0: [113 125 189 119 123 139 159  98 178 128 135  72 113 104  55 150]
1: [224 130 193 106 126  94  93  72 117 157 174  42  78 112 102 161]
2: [129 111  82 132  85 106 124 167  64 191 142 170 110 111 151  99]
3: [149 128 170 186  67 104 157 190 170 131  77 136 132 149 150 131]
4: [160 129 143 131 149 115 116 146 144 122 114 250  98 164 123 132]
5: [149  59 158 114 113 125 113 116  71 147 132  44 117 149 106 157]
6: [105 114 139 142  93 108 138 185 151 115  87 255  97 155 157 114]
7: [125 177 129 133 134 118 135  93 164 107  91  76 174 155 120 161]
8: [205 124 158 118  32  64 100 169  75 133 150  48 101  88 144 127]
9: [126 139 178 108 117 101 124 179 151 105 148 145 113 149 107 148]
10: [124 155  82 145  77 111  84  99 117  73 138 138 131 146 186 116]
11: [162 139 129 120 157 127 129  88 159 112 113 252 116 172 115 135]
12: [ 78 174 130  94 153 143 106 125 175 108 145 123 145 154 114 127]

[132 130 212 103 119 127 107 175 136 138 148 169 130 150 139 129] 9 4 12
[145  91 144 116  96 117  87 119 101 104 128  54 141 179 122 118] 5 7 9
[ 92 176 145  86 169 142  80 130 164 120 138 116 151 144 153 113] 12 7 9
[150 117 107 155 195 136 122 113 144 155  80 132 135 125 142 113] 7 12 4
[ 75 100 165 109 177 124 126  87 137 134 135 120  80 131  81 168] 0 12 9
[ 90 141 109 113 116 118 109  71  71 155 148  39  80  76 136 142] 5 1 0
[122 105 154 128 114 112 140 171 104 106 164 178  90 159 103 154] 9 4 6
[172  69 132 106  93 119  86 150  92 112 111  11 151 142 119 115] 5 8 1
[115 159 125  61 152 114  75  87 121 118 125 167 141 113 111 156] 12 9 11
[ 62 159 111 160 144 122 157 106 159 127  66  69 179 133 158 133] 7 12 10
[135  47 153 123 105 127 120 122  83 149 118  57 113 142 109 157] 5 0 1
[182 124  17 148  12 170 255 154  64  93  86 214 206  40 203  90] 2 10 6
[ 74 136 115 169 158 129 125 136 180 129  40 102 152 133 176 127] 7 12 3
[133 127 121 126  72 100 141 170  86 173 157 241  97 113 144 116] 2 6 4
[ 74 184 119  94 166 169  93 110 155 115 140  93 160 143 141 114] 12 7 10
[136 188  46 144 102 143 135 132  63  95 196  63 168  88 197  89] 10 2 7
[101 190  86 152  15  75 176 146  88 188 106   0 127  99 156 111] 8 2 7
[100 133 119 129  87  98 130 150  86 206 148 134 100 127 149 119] 2 9 5
[120 123 152 107 128 127 119 154 157 122 128 120 130 122  87 135] 9 12 0
